Rotation paths and how fast each direction turns (degrees each step):
Each turn is a multiple of 5 degrees from 10 to 175, or 0.
Rotation 1:
9  -18  6  -3  32  21  6  24  -13  22  8  7  17  -46  -43  -46  42  33  -9  -12  -4  -19  -1  20  -5  -3  7  33  75  -19  -45  35  -31  -21  -40  -4  20  -7  6  -24  48  -42  0  21  15  27  44
2  -27  10  6  20  20  27  26  -9  1  -9  10  6  -44  -60  -29  24  10  15  -10  -12  -24  -3  20  -7  9  1  45  89  -13  -51  34  -36  -16  -18  -10  15  -16  6  -29  45  -31  20  29  3  22  29
17  -19  2  20  2  19  27  31  -29  14  -15  28  13  -56  -64  -36  28  17  10  -12  3  -2  -6  29  -2  17  -2  47  81  -37  -28  21  -20  -11  -21  -2  17  -18  2  -32  59  -29  -10  21  -2  20  4
28  -20  17  14  11  33  18  44  -21  18  -1  4  31  -51  -62  -31  39  17  -15  -5  6  5  -6  26  -3  -9  16  29  73  -27  -23  16  -20  -4  -36  -10  24  -16  13  -23  55  -37  -3  2  2  24  26
21  -42  6  14  4  37  34  30  -9  13  3  -3  24  -45  -69  -9  38  11  8  9  1  -12  11  18  -11  -11  25  30  81  -8  -38  20  -37  -20  -27  -4  22  -3  12  -25  52  -22  28  -1  -1  20  23
11  -42  -19  16  2  26  22  14  -27  29  7  24  17  -46  -58  -26  37  34  15  4  4  -14  21  18  -10  5  14  35  74  -26  -36  25  -29  -29  -36  14  19  8  -2  -26  66  -13  3  9  -1  22  6
10  -28  -1  0  26  23  5  25  -22  30  12  12  22  -45  -39  -43  45  40  -9  -8  -1  -14  3  22  -7  -5  11  29  71  -23  -39  30  -28  -20  -47  2  19  -2  3  -21  54  -38  -6  17  12  29  36
5  -26  10  -2  27  20  20  23  -5  4  0  3  11  -42  -52  -33  33  16  10  -7  -11  -29  0  18  -9  2  4  42  86  -8  -53  34  -37  -21  -22  -8  17  -11  5  -29  42  -35  19  27  6  23  38
9  -24  3  14  7  18  27  26  -23  4  -15  28  7  -52  -62  -32  27  17  18  -13  -1  -12  -3  24  -3  17  -5  49  85  -29  -37  25  -24  -12  -18  -1  19  -18  -1  -34  54  -24  -3  29  -4  19  9
26  -14  12  16  12  26  20  45  -26  20  -10  10  30  -55  -58  -35  34  18  -7  -9  8  3  -11  29  0  -2  7  34  77  -34  -23  22  -17  -7  -31  -8  24  -18  13  -26  58  -40  -13  10  2  24  21
24  -35  13  13  8  37  33  37  -11  10  -3  -6  28  -46  -70  -15  35  8  1  4  1  -9  4  25  -12  -10  25  32  79  -12  -34  19  -34  -14  -28  -10  23  -14  16  -25  52  -31  20  2  -1  20  27
16  -45  -13  21  -3  34  29  18  -26  22  4  17  19  -47  -67  -17  36  25  17  9  5  -15  17  21  -11  4  17  34  77  -20  -39  19  -32  -25  -28  10  19  4  1  -29  64  -13  13  4  -5  20  6
17  -30  -11  7  19  28  6  22  -27  36  11  13  20  -46  -43  -39  45  41  -6  1  7  -13  8  21  -7  -4  10  30  67  -28  -34  26  -28  -25  -47  11  21  5  -1  -22  61  -30  -7  10  7  26  24
5  -28  9  -3  32  22  13  23  -7  15  7  2  15  -42  -46  -37  39  25  1  -7  -9  -25  -1  21  -10  -7  9  31  80  -8  -51  34  -41  -24  -31  -3  18  -6  10  -22  44  -38  21  23  12  23  45
Directions:
4  5  13  -8  11  4  -6  8  7  0  5  -15  9  2  5  -2  5  -2  -15  -1  -1  1  -6  1  0  -13  7  -7  -3  6  0  1  -2  3  -7  -8  1  -3  8  5  -6  -11  4  -3  6  3  19 : 115
11  -8  -2  9  -14  11  6  5  -2  4  3  -5  10  0  -9  13  3  -4  -3  9  9  10  8  1  -2  -9  11  -6  -3  0  9  -8  2  0  -4  1  3  5  5  2  6  6  4  -17  -5  -3  -6 : 55
-2  2  -15  10  -2  6  -11  12  -4  -5  -9  -8  5  -6  9  -1  -5  -6  7  -7  12  -10  -7  -6  1  -7  2  8  7  0  -6  0  -5  -6  -2  -6  2  2  -2  -7  1  13  -8  -5  -1  12  10 : 0
Rotation 2:
53  -15  20  -31  26  -28  -1  -14  -25  9  10  -9  -5  0  -30  -15  -33  36  8  21  -31  11  10  41  26  -68  -12  4  32  -4  -6  -49  40  -15  -11  -49  -47  25  21  16  -17  -18  -23  -13  28  -10  -14
22  -1  22  -26  25  -25  33  -15  2  -4  19  10  -2  12  -20  -1  -50  33  -16  3  -20  3  -12  29  18  -58  18  -20  -8  -14  -2  -47  15  -5  1  -58  -56  40  -21  -14  -26  -15  -56  -17  28  -39  13
19  1  23  -1  4  -37  18  -2  3  -11  2  16  -39  -15  -39  -6  -28  32  -7  -16  -28  5  4  11  21  -57  -13  -11  33  -3  8  -51  1  -21  -12  -45  -64  45  -22  -17  -50  30  -22  16  32  -41  -12
40  -9  19  -34  24  -29  10  -1  -12  -7  8  -9  -23  -12  -43  -31  -20  45  13  12  -17  -3  6  21  9  -67  -19  0  6  -10  5  -41  38  -30  0  -28  -35  57  16  19  -54  13  -24  -2  33  3  -34
51  -1  30  -55  3  -35  5  -21  -19  -6  5  -20  2  4  -32  7  -21  17  8  8  -26  -1  1  28  23  -60  18  -9  -11  -13  -6  -39  36  -6  -9  -56  -64  45  -9  1  -14  -4  -49  -5  30  0  14
18  -2  23  -14  20  -30  15  -31  -2  18  28  16  -19  25  -16  0  -36  32  0  -11  -21  -3  -11  27  28  -77  -1  3  14  9  13  -49  6  -15  -37  -45  -70  20  -6  -19  -29  16  -32  10  32  -35  -11
31  -6  4  2  11  -40  7  -1  -4  7  13  5  -30  8  -37  -9  -37  45  -21  17  -42  -6  15  17  19  -66  -20  -7  35  -14  -5  -40  16  -16  15  -49  -39  48  18  -3  -59  -3  -26  0  26  -24  -21
52  0  36  -36  26  -21  21  3  -14  -22  3  -3  -3  -24  -46  -24  -21  25  12  0  -28  13  5  26  11  -57  -2  -10  8  -16  -2  -58  26  -18  14  -46  -49  41  -13  23  -19  -16  -30  -19  32  -29  -9
7  2  28  -28  14  -32  31  -20  -12  -17  13  0  -17  -1  -17  -9  -33  36  10  -15  -4  3  -6  24  24  -58  13  -18  -15  -16  13  -41  34  -17  -20  -42  -72  46  -22  -20  -36  28  -50  16  32  -13  9
41  -21  16  -31  0  -45  -4  -9  1  24  0  -4  -29  -3  -35  -2  -24  30  -11  6  -30  -10  4  23  26  -65  -16  -2  31  17  9  -38  10  -22  -35  -40  -56  48  13  -13  -55  34  -27  9  32  -6  -14
56  10  19  -37  21  -28  4  -17  -3  14  21  1  -5  18  -41  -10  -18  35  -4  15  -35  -17  5  17  8  -79  -11  4  -7  -14  -3  -41  14  -10  12  -44  -38  41  10  30  -32  -17  -39  -6  32  -27  -27
26  11  27  -6  11  -34  15  -24  -26  -21  17  -1  -15  5  -26  -3  -32  32  10  -6  -28  15  6  25  30  -64  5  -10  20  -28  -10  -50  38  -1  3  -64  -72  22  -19  -9  -8  -11  -32  6  25  -30  9
9  -28  17  -15  26  -28  29  -5  -2  3  8  15  -21  -9  -16  -22  -54  47  -7  -2  -13  15  -8  38  23  -53  -6  -17  29  7  12  -52  22  -29  -28  -36  -53  40  2  -15  -52  16  -32  -8  30  -24  -11
47  -2  17  -36  1  -37  14  8  14  1  -6  -2  -22  -11  -51  -5  -22  30  -21  9  -30  -11  10  10  7  -55  -5  -17  0  -8  2  -35  7  -19  11  -43  -38  73  -3  8  -62  14  -45  -4  29  -22  -10
Directions:
8  2  0  -13  -6  -4  -12  -12  -3  15  5  -9  4  14  3  9  9  -4  5  3  -2  -11  -1  -1  4  -10  0  10  -7  6  2  6  1  4  -11  1  -2  -3  8  2  5  5  -2  7  2  13  -1 : 70
-5  -5  -4  1  -5  -3  3  1  15  14  -2  9  -4  4  2  8  -6  -2  -16  -3  -2  -6  -5  -3  -1  1  1  -3  1  13  4  2  -20  -1  -10  1  0  5  -4  -12  -11  10  -2  1  1  -10  0 : 100
-11  6  -8  5  4  -3  7  -3  3  -3  8  0  -2  13  6  0  -6  10  -6  5  6  -9  1  -4  -2  -3  4  -4  -18  -14  1  9  7  3  12  1  9  9  4  -4  -12  -1  -12  3  0  7  1 : 155
Rotation 3:
-51  24  26  14  70  -2  -25  12  11  22  43  8  9  -9  -47  7  -13  7  16  53  42  -13  10  -25  54  -26  34  -19  -2  59  3  -25  -17  11  -12  28  -3  -2  -28  34  5  -26  18  0  23  -18  16
-37  17  26  7  54  -33  -15  8  44  -1  27  12  15  -29  -71  0  -26  27  5  50  51  15  28  -17  47  -15  22  5  13  21  6  -9  -20  -16  -14  16  8  16  -20  1  34  -38  34  24  20  -29  23
-40  23  28  24  73  -16  -32  16  19  11  16  7  16  -16  -58  2  -17  19  11  42  42  6  4  -24  55  -29  29  -24  11  55  22  -31  -17  17  -20  40  -2  -15  -5  20  -4  -25  12  -3  0  -10  9
-51  1  23  9  47  -30  -15  24  29  -9  22  29  2  -10  -63  3  -26  21  11  57  44  2  41  -23  51  -12  28  -14  -2  27  -5  -9  -25  -7  1  18  14  1  -14  16  15  -35  43  15  23  -43  18
-32  24  38  22  62  -15  -25  32  29  10  -3  -7  16  -18  -62  4  -10  30  -8  37  53  13  14  -33  63  -22  25  -25  13  43  40  -12  -34  1  -29  26  10  -12  -11  0  7  -15  26  -3  -4  -21  -3
-48  1  23  24  43  -12  -22  28  26  4  30  24  -12  -8  -52  15  -4  8  27  54  41  -11  37  -39  53  -8  21  -31  3  42  -5  -11  -28  4  -16  34  7  2  -25  41  8  -23  29  3  19  -39  15
-32  39  41  11  55  -13  -11  25  28  16  17  -9  14  -17  -55  0  -5  27  -12  43  58  6  26  -24  59  -21  27  -11  9  35  31  1  -37  -14  -24  4  15  4  -35  -7  29  -18  38  13  22  -29  6
-36  5  24  26  57  -8  -32  12  34  19  30  4  2  -22  -59  16  -3  5  22  47  40  -3  19  -44  51  -14  17  -24  19  52  10  -12  -22  6  -27  44  -7  10  -30  43  13  -21  4  4  9  -13  13
-38  41  32  4  58  -18  -9  11  24  12  40  8  7  -19  -46  -1  -17  19  4  52  54  1  25  -9  48  -29  34  -5  -5  42  2  -12  -24  -3  -12  4  9  1  -23  4  31  -34  47  21  34  -32  18
-39  9  24  13  69  -21  -30  11  39  13  16  2  22  -31  -79  6  -25  20  4  42  39  12  12  -35  57  -20  16  -8  23  37  20  -18  -16  -6  -17  42  -6  14  -22  17  9  -25  -1  5  1  -4  12
-38  21  24  16  59  -27  -18  11  23  2  36  21  1  -11  -46  4  -16  19  22  56  48  -4  19  -15  43  -25  38  -17  -2  51  -2  -26  -17  25  -13  22  13  -16  1  21  16  -38  48  8  20  -33  18
-54  16  34  6  63  -21  -21  29  25  -3  3  11  23  -20  -78  -4  -28  30  -11  40  46  16  28  -23  64  -15  21  -12  12  20  22  -4  -31  -24  -3  21  9  6  -21  0  4  -22  16  8  5  -28  13
-28  3  24  32  48  -23  -25  26  36  7  17  10  -6  -14  -51  12  -7  18  20  50  51  -2  21  -42  47  -15  28  -35  9  52  18  -19  -20  27  -26  41  13  -16  -4  24  13  -26  44  -2  4  -25  1
-52  27  39  8  51  -4  -9  35  10  0  24  18  8  -9  -57  1  -7  17  0  46  46  2  35  -19  68  -17  24  -19  -5  28  10  -3  -43  -22  -9  12  13  5  -30  12  7  -16  21  12  23  -47  18
Directions:
1  -2  4  5  -12  7  1  15  -3  -1  -8  -3  -8  8  6  5  14  -2  -2  -3  5  -5  11  -11  6  7  -2  -14  -1  -2  8  11  -11  -3  -7  -2  6  -2  -8  1  -2  10  5  -4  0  -10  -8 : 45
7  0  1  -2  -8  -7  17  2  3  -11  4  7  -7  -10  3  -3  7  4  12  11  0  2  -2  1  -2  -4  7  13  -4  -7  0  -5  -1  3  -11  -7  10  9  6  -2  11  2  8  -1  0  -14  2 : 155
Rotation 4:
-33  -11  50  16  -6  22  22  15  10  3  28  -4  8  42  7  -9  -1  -33  -21  -25  1  -22  -45  -19  24  -40  54  28  -19  -28  73  46  -25  5  42  7  -22  -5  14  -18  37  3  20  10  -15  -39  -12
-39  -2  74  12  8  44  14  12  30  -1  21  55  25  20  -13  -17  -17  -26  -18  -5  -9  -5  -14  -9  23  -51  39  15  6  -7  62  42  -50  23  9  -35  7  -26  -7  -3  49  3  16  8  -12  -25  -6
-24  -12  48  12  -18  49  38  21  13  -9  36  33  8  21  18  -39  -7  -33  -31  12  -2  -2  -15  -11  50  -25  37  41  4  -11  84  21  1  2  38  -21  12  -6  17  -16  21  -24  14  20  -10  -34  -17
-27  -6  66  9  0  44  41  2  13  -6  36  8  -3  18  -8  -13  -22  -44  -15  -15  -2  23  -15  4  36  -6  32  21  -9  18  90  25  -41  4  28  4  -3  -14  -28  -7  52  10  -7  -2  7  -37  -21
-17  -12  68  7  10  24  44  -3  5  -4  17  20  13  37  -8  -61  4  -37  -52  13  -4  1  -32  -8  14  -22  36  35  10  -14  68  2  -38  20  23  -22  17  13  18  -5  52  18  -3  -11  -13  -28  -18
-45  -12  42  24  -31  49  55  -24  16  6  43  28  -7  8  -24  -33  -19  -57  -29  -13  6  14  -15  -3  10  -24  48  40  -12  14  58  10  -17  -7  8  -18  4  -2  13  -5  47  21  6  29  -18  -21  1
-37  -5  44  13  3  19  60  10  7  -11  31  9  27  50  2  -12  18  -36  -42  -24  9  5  -33  16  22  -37  35  20  -35  20  56  33  -38  -3  40  4  1  15  30  -11  48  15  8  5  -16  -38  -9
-52  1  51  8  1  35  32  -17  4  11  12  27  19  35  -14  -29  -3  -36  -21  -5  4  -14  -37  -7  9  -29  69  36  -18  -30  38  52  -36  -6  24  -23  -5  -28  -3  -5  55  21  4  10  -21  -21  -3
-56  0  31  10  -9  36  54  27  14  -10  21  48  32  16  0  -17  -13  -36  -23  -1  -9  6  -25  6  39  -51  30  31  0  8  57  34  -31  -7  18  -35  28  -12  24  2  32  -12  21  19  -23  -13  -25
-43  -21  31  6  4  34  47  20  -11  3  36  5  7  17  14  -17  6  -44  -13  4  13  4  -37  -9  29  -19  55  36  -8  1  85  47  -23  -8  51  1  -5  -24  -18  -14  30  -12  3  25  -1  -26  -27
-45  -4  64  10  8  16  30  22  14  -4  13  6  10  19  -15  -22  -29  -40  -14  -5  -17  -4  -53  -7  23  -42  18  34  16  -11  81  22  -61  11  10  -19  5  -4  -9  -1  51  13  9  -8  -3  -17  -37
-25  -33  49  22  -2  39  37  1  11  13  43  34  5  3  -4  -42  -3  -46  -34  9  10  0  -22  -26  -1  -40  54  33  21  -3  80  3  -21  29  16  -24  7  2  19  -12  33  -5  16  28  -13  -16  -9
-41  -7  59  28  -26  32  34  14  23  -10  51  9  -13  23  -9  -4  -19  -41  -18  -31  4  1  -30  -3  27  -45  22  28  -18  12  75  18  -22  -2  24  5  -23  10  17  -28  42  15  11  14  2  -44  -3
-9  -10  70  14  21  34  23  -3  18  4  24  24  27  40  -3  -25  9  -28  -38  -20  2  -8  -17  -9  16  -29  56  9  -15  -15  61  37  -44  38  30  -9  -5  -2  9  -4  55  8  15  -5  -21  -39  -3
Directions:
11  -6  -9  0  7  9  1  -14  -4  11  1  -3  1  -7  1  -2  2  -9  2  -4  5  0  8  -8  -6  13  22  -2  -5  -6  5  5  2  11  1  5  -2  -8  -5  8  -2  -5  8  5  -7  3  0 : 170
-16  -5  -13  0  5  -11  0  11  -8  4  -3  -4  5  -6  1  9  0  -3  9  1  2  -6  -16  -5  -8  -16  3  1  7  -4  0  9  -6  -3  1  0  -3  -6  -1  1  -6  -4  7  10  -3  11  -8 : 35
-2  5  1  5  -5  2  -8  -2  7  1  1  8  7  9  1  9  6  6  -2  -12  3  -9  3  2  -2  -13  7  -7  -14  -6  -16  12  5  1  1  0  -7  -1  12  -4  2  2  8  4  -7  -6  14 : 55
